Here are some points:
[  6  15  13  15  -6  14  10  10  14  25  15  30  15  22  14 -12 -16  15   4   4  13  -3  14  15  -7  14]
[-45 -26 -29 -26   5 -28 -30  -3 -25 -51 -25 -48 -27 -44 -24 -14  -9 -26  11 -30 -29  -2 -24 -25 -28 -24]
[-48 -56  57 -55 -43 -55 -54  -9 -57 -11 -56  49 -55 117 -57 -58 -47 -56 -39 -54 -54 -45 -57 -57 -52 -57]
[ -3  -7  -3  -8   3 -10 -15   7  -6  -1  -6  -8  -9 -10  -5 -25 -37  -7  11 -21 -12  -4  -6  -6 -31  -6]
[-33  -6 -22  -6   2  -5   0  -8  -6 -33  -6 -29  -5 -29  -6  -7  45  -6  -3   9  -3   9  -6  -6  30  -6]
[-70 -21  48 -21 -53 -21  -9 -49 -20 -58 -21 -47 -21 -19 -19 -77 -66 -21 -63  18 -19 -42 -20 -20 -28 -19]
[  2  -9 -18  -9  -3 -10 -12  -6  -8 -18  -8 -28 -10 -30  -8  10  -9  -9  -6 -15 -11  -6  -8  -8 -17  -8]
[ 13  -3 -21  -4   3  -5  -7  -6  -2 -10  -3 -23  -4 -29  -2  16  -5  -3   0  -9  -6  -1  -2  -2 -12  -2]
[-63 -36 -37 -36 -36 -34 -28 -45 -37 -50 -36 -20 -35  20 -37 -54 -16 -36 -46 -20 -32 -28 -37 -36  -6 -37]
[-79 -59 127 -59 -50 -58 -55  11 -59 -52 -59 -16 -58  54 -59 -91 -78 -59 -43 -46 -57 -48 -59 -59 -37 -59]
[ -3  -9 -14  -9  -4 -10 -10 -10  -9 -21  -9 -28 -10 -27  -9  16   2  -9 -10 -10 -10  -5  -9  -9  -9  -9]
[ 53  33 103  36  60  39  40  93  30  78  32  96  38 103  29  31  23  35  74  37  40  50  30  31  29  29]
[  2  -8  -9  -9 -14 -11 -15  -9  -8  -3  -8 -10 -10 -12  -7 -14 -29  -9  -8 -19 -12 -18  -7  -8 -27  -7]
[ 11  27   4  28  32  31  40  11  26   4  27   3  29   1  26  49 105  27  17  52  34  41  26  26  78  26]
[ 6 39 10 38  4 36 29  9 40 22 39 28 37 20 40 -7 -6 39  5 21 34 14 40 40  7 40]
[ 16  -1 -16  -2  -3  -3  -6  -8  -1   1  -1 -14  -3 -21   0   6 -13  -2  -3  -9  -4  -7   0  -1 -14   0]
[  8  -7 -15  -7  -6  -9 -11  -8  -6  -8  -6 -20  -8 -23  -6   2 -17  -7  -6 -15 -10 -10  -6  -6 -19  -6]
[ 10  14  -6  15  19  18  25   5  14  -4  14  -8  16 -11  13  50  71  15   7  32  20  26  13  14  47  13]
[ 24   4 -24   3  15   2  -1  -9   5  -3   4 -19   2 -28   5  28   2   4   6  -4   1  11   5   5  -6   5]
[-37 -27 -17 -27 -23 -27 -26 -29 -27 -41 -27 -29 -27  -2 -27 -14  -9 -27 -30 -24 -27 -20 -27 -27 -21 -27]
[ -5 -14 -10 -14 -12 -15 -17 -12 -13 -20 -13 -26 -15 -21 -13   0 -17 -14 -13 -19 -16 -14 -13 -13 -23 -13]
[ 14  -2 -27  -4  11  -6 -10 -10  -1  -8  -2 -24  -5 -32  -1   8 -16  -3   5 -14  -7   4  -1  -2 -19  -1]
[  3   4  32   4  22   3  -1  35   4  19   4  25   4  28   4 -18 -25   4  32  -7   2  16   4   4 -17   4]
[56 69 62 71 43 73 71 56 66 72 68 78 72 71 65 43 43 70 45 65 72 46 66 67 54 65]
[  3  12  -6  11 -11   9   4  -4  13  21  13  18  10   3  13 -17 -23  12   3  -3   7  -7  13  13 -14  13]
[ 11  -4 -14  -4  -3  -5  -6 -10  -4  -8  -4 -20  -5 -23  -3  16  -3  -4  -7  -7  -5  -5  -4  -4  -9  -3]
[-23   8 -12   9   9  12  21  -4   7 -19   8 -15  10 -16   7  -5  54   8   0  36  15  19   7   8  68   7]
[55 28  3 30 24 34 42 11 26 32 27 16 32  6 25 72 64 29 16 47 37 25 25 26 53 25]
[-35 -16 -33 -17  14 -18 -19 -17 -15 -43 -16 -42 -17 -42 -15   3   9 -16   2 -19 -19  10 -15 -15 -14 -15]
[-40 -18 -15 -18 -10 -18 -14  -7 -18 -42 -18 -38 -18 -34 -18 -12  20 -18 -19 -10 -17  -5 -18 -18   3 -18]
[45 33 87 35 54 37 37 80 30 68 32 82 36 87 29 24 18 34 65 33 38 47 30 31 25 29]
[ 22   5 -20   5  13   4   3  -5   5  -4   5 -18   4 -25   6  39  16   5   5   3   4  11   6   5   3   6]
[ 10  14  -5  16  18  19  26   4  13  -3  14  -7  17 -10  13  49  72  15   6  34  21  25  13  14  50  13]
[-25 -19 -13 -19 -14 -18 -17 -23 -19 -34 -19 -32 -19 -17 -19   1   2 -19 -22 -15 -18 -12 -19 -19 -11 -19]
[-38  -6 -24  -6   6  -5   0 -14  -6 -34  -6 -29  -6 -29  -6 -18  42  -6   1   9  -4  11  -6  -6  35  -6]
[ -7 -16  -4 -17 -11 -19 -22  -1 -15 -17 -15 -21 -18 -17 -15 -16 -33 -16  -6 -27 -20 -17 -15 -15 -33 -15]
[-37 -26 -17 -26 -21 -25 -23 -29 -26 -41 -26 -31 -25  -6 -25 -12  -4 -26 -29 -21 -24 -18 -26 -26 -16 -25]
[-68 -31 -42 -31 -45 -29 -20 -54 -31 -53 -31 -27 -30  48 -31 -72 -49 -31 -57  -2 -26 -34 -31 -31   3 -31]
[ 96  77 127  81  91  85  87 119  72 119  75 127  83 127  70  76  70  79 100  84  87  84  71  74  76  71]
Then 18 other points, each followed by its number:
[  5  -8 -13  -9  -8 -10 -13  -9  -8 -11  -8 -21 -10 -22  -7   1 -17  -9  -8 -16 -11 -12  -8  -8 -20  -8] 0
[-35 -22 -30 -23   9 -24 -27  -6 -21 -45 -21 -45 -24 -43 -20  -4 -13 -22   9 -29 -26   1 -21 -21 -29 -20] 1
[-21 -20  -8 -21 -11 -22 -24  -3 -20 -34 -20 -35 -22 -29 -19  -4 -18 -21 -13 -26 -23 -14 -20 -20 -27 -19] 2
[  5  22  12  22   2  21  16  12  22  24  22  29  22  20  22 -11 -13  22  10   9  19   7  22  22  -3  22] 3
[-14 -21   4 -22 -16 -23 -27  -2 -20 -21 -20 -19 -22  -8 -20 -20 -36 -21 -11 -31 -24 -22 -20 -20 -37 -20] 4
[  6  -8 -18  -9  -2 -10 -14  -5  -7 -12  -7 -24  -9 -28  -6   1 -19  -8  -2 -17 -12  -8  -7  -7 -22  -7] 5
[ 35  23  21  26 -14  28  29  13  21  53  22  55  27  40  19  17  11  24  -7  26  29  -9  20  21  18  19] 6
[-31  -3 -17  -2  -7   2  13 -20  -4 -28  -4 -22   0 -13  -5 -15  34  -3 -19  27   6   3  -5  -4  49  -5] 7
[ 25   4 -19   3   5   2  -2  -6   5   9   4 -10   2 -22   5  10 -10   4   4  -6   0  -1   5   5 -11   5] 8
[ -2  -8  -3  -9 -13 -11 -15  -3  -7   1  -8  -4 -10  -6  -7 -22 -34  -9  -4 -21 -13 -18  -7  -8 -30  -7] 9
[ 19   2 -18   2  -9   2   0 -13   3  12   3  -1   2 -10   3   7  -8   2  -6  -3   1 -11   3   3  -8   3] 10
[-25   7 -14   8   7  11  21  -5   7 -20   7 -16   9 -16   7 -11  47   8  -1  36  14  17   7   7  70   7] 11
[ 26   5 -23   4  10   2  -2  -9   6  10   6 -11   3 -24   7   8 -13   5   7  -7   0   4   7   6 -14   7] 12
[-24 -61  90 -58 -47 -55 -51   7 -63  31 -61 116 -57 127 -64 -55 -56 -60 -36 -48 -53 -50 -63 -62 -43 -64] 13
[-37  -9 -27  -9  13  -9  -6 -16  -8 -37  -8 -33  -9 -33  -8 -10  42  -9  -2   0  -8  14  -8  -8  18  -8] 14
[ 14  -2 -23  -3   7  -5 -10  -8  -1  -3  -2 -20  -4 -28  -1   1 -20  -3   5 -14  -7   0  -1  -1 -21  -1] 15
[-29 -21 -28 -23  16 -25 -28  -4 -20 -42 -21 -43 -23 -41 -20  -6 -25 -22  13 -32 -26   5 -20 -20 -35 -20] 16
[  7 -43 127 -40 -17 -36 -31  56 -46  59 -44 127 -38 127 -48 -24 -29 -41   3 -31 -33 -27 -47 -45 -31 -48] 17
Which two of these numbered points are nearest to each point below, ignoring the direction in which the first points spread most? Their numbers follow each, nearest first.
[-14  -6 -18  -5   2  -4  -1  -4  -5 -26  -6 -28  -5 -28  -5  21  32  -5  -7   2  -3   6  -5  -6  12  -5] > 14 2
[-22   4 -10   6   0  10  22 -13   3 -20   4 -16   7 -13   2  -3  47   5 -12  37  14  10   3   3  60   3] > 7 11
[-10  -9 -28 -10   9 -11 -12 -10  -8 -29  -9 -34 -10 -37  -8  20   3  -9   3 -13 -12   6  -8  -8 -12  -8] > 1 16
[  0  -7  47  -6  17  -7 -10  45  -7  16  -7  28  -6  38  -7 -21 -30  -6  32 -15  -7   7  -7  -7 -24  -7] > 4 9
[79 39 11 41 29 43 46 18 38 65 39 40 42 19 37 68 51 40 27 47 45 26 38 39 46 38] > 10 8
[-22 -22  -8 -24   9 -26 -30  14 -21 -33 -22 -33 -24 -26 -21 -19 -38 -23  16 -34 -27  -3 -21 -22 -41 -21] > 16 2
[-37 -18 -30 -19   1 -19 -19  -8 -17 -44 -18 -42 -19 -40 -17  -3  11 -18   2 -18 -19   0 -17 -18 -11 -17] > 1 14
[ -3  -5  -1  -6 -21  -7 -12  -6  -5  11  -5  12  -7   7  -5 -24 -33  -6  -8 -17  -9 -21  -5  -5 -27  -5] > 9 3
[ 36  18 -17  17  15  14   9  -8  19  35  19  10  16 -11  20   7  -9  18  12   3  12  11  20  19  -6  20] > 12 8
[  4  -4 -17  -5   9  -8 -13  -3  -3  -2  -3 -15  -6 -22  -2 -18 -33  -5  10 -19 -10   2  -2  -3 -29  -2] > 15 5
Here are 18 other points, each followed by its number:
[  6  16  -9  16  28  17  20   1  16  -8  16 -10  16 -13  16  53  74  16  10  25  18  35  16  16  40  16] 0
[  6   2 -17   1 -21   0  -4 -14   2  16   2  10   0  -4   2 -13 -23   1 -10  -9  -2 -19   2   2 -18   2] 1
[-10  21  -7  24   6  30  47  -6  19  -6  20  -3  26   1  18   4  52  22  -6  68  36  18  19  19  90  18] 2
[  1   7  -8   8  11  10  17  -2   6 -11   7 -14   9 -16   6  37  58   7  -1  24  13  17   6   6  38   6] 3
[ -8  -9 -24  -9   2 -10 -10  -5  -8 -26  -8 -32 -10 -34  -8  20   7  -9  -3 -11 -10   1  -8  -8  -8  -8] 4
[  1   7  -7   6 -22   5   0  -7   7  18   7  19   5   6   7 -19 -25   6  -9  -6   3 -17   7   7 -16   7] 5
[ 11   4 -16   3 -15   2  -2 -12   4  17   4   7   2  -6   4  -8 -19   3  -6  -7   0 -15   4   4 -15   4] 6
[  0   3  -6   2 -23   1  -3  -7   3  18   3  19   2   7   3 -20 -27   2 -10  -9  -1 -19   3   3 -19   3] 7
[-35  -7 -21  -6  -2  -5   2  -3  -7 -33  -7 -29  -6 -28  -7 -13  40  -7 -11  11  -3   7  -7  -7  34  -7] 8
[-22 -22  -7 -23  -5 -25 -29   9 -21 -34 -22 -34 -24 -27 -21 -14 -33 -23   2 -32 -27 -12 -21 -22 -37 -21] 9
[ 36  19 -14  18  12  16  11  -5  20  37  19  14  17  -7  20   9  -6  18  13   6  14   7  20  19  -3  20] 10
[-38 -19 -32 -20   6 -21 -21 -11 -18 -45 -18 -44 -20 -42 -18  -3   6 -19   5 -21 -21   2 -18 -18 -16 -18] 11
[ -1  13   1  12   5  10   4   5  14  18  14  16  11   5  14 -21 -25  13  15  -3   8   8  14  14 -15  14] 12
[ 20  -7  24  -6 -25  -4  -4   5  -9  47  -8  62  -5  50 -10  -6 -17  -6 -11  -7  -4 -27  -9  -8 -14  -9] 13
[-44 -51   9 -51 -45 -50 -50 -29 -51 -11 -51  49 -51  78 -51 -47 -45 -51 -45 -51 -50 -45 -51 -51 -51 -51] 14
[59 61 68 64 43 66 66 61 58 76 60 83 65 77 57 44 41 63 47 61 67 44 58 59 51 57] 15
[ 18  -1 -20  -1   3  -3  -5  -6   0  -4   0 -19  -2 -27   0  16  -6  -1   0  -8  -4  -1   0   0 -11   0] 16
[-28 -15 -13 -15  -8 -15 -13  -9 -15 -37 -15 -36 -15 -32 -15   3  16 -15 -16 -10 -14  -4 -15 -15  -2 -15] 17
The same question for these:
[ 33  13 -14  13  20  13  14  -1  13   5  13  -9  13 -17  13  56  35  13  10  15  14  20  13  13  19  13] > 4 16
[  5  -8 -14  -9  -7 -10 -12  -9  -8 -12  -8 -22  -9 -23  -7   4 -14  -9  -8 -15 -11 -11  -7  -8 -19  -7] > 16 4
[  7  12 -14  11 -22  10   6  -8  12  23  12  20  11   1  12 -12 -18  11 -10   0   8 -15  12  12 -10  12] > 5 1
[  5  -7 -15  -8  -4  -9 -10  -9  -7 -15  -7 -25  -8 -26  -7  12  -7  -8  -8 -12  -9  -7  -7  -7 -14  -7] > 16 4
[-48 -35  13 -35 -15 -36 -39  19 -34 -49 -34 -39 -36 -21 -33 -27 -30 -35  -8 -40 -37 -20 -34 -34 -41 -34] > 9 17
[26 13 51 15  9 16 16 39 11 49 12 61 16 60 10  4 -3 14 23 12 17  5 11 12  3 10] > 13 15
[-11  -2  -9  -1   2   1   7 -11  -3 -21  -2 -22   0 -20  -3  21  43  -2 -10  14   3   8  -3  -2  26  -3] > 3 17
[  3   5   9   5 -16   4   0   4   5  22   5  27   4  20   4 -17 -24   5  -2  -5   3 -13   4   5 -15   4] > 7 5
[ -1  13   1  11  18   9   3   8  13  16  13  11  10   2  14 -22 -27  12  21  -5   7  20  14  13 -17  14] > 12 5
[ 30  10 -17   9   7   7   3  -6  11  22  11   0   8 -16  12   9  -9  10   7  -1   6   2  11  11  -8  11] > 10 16
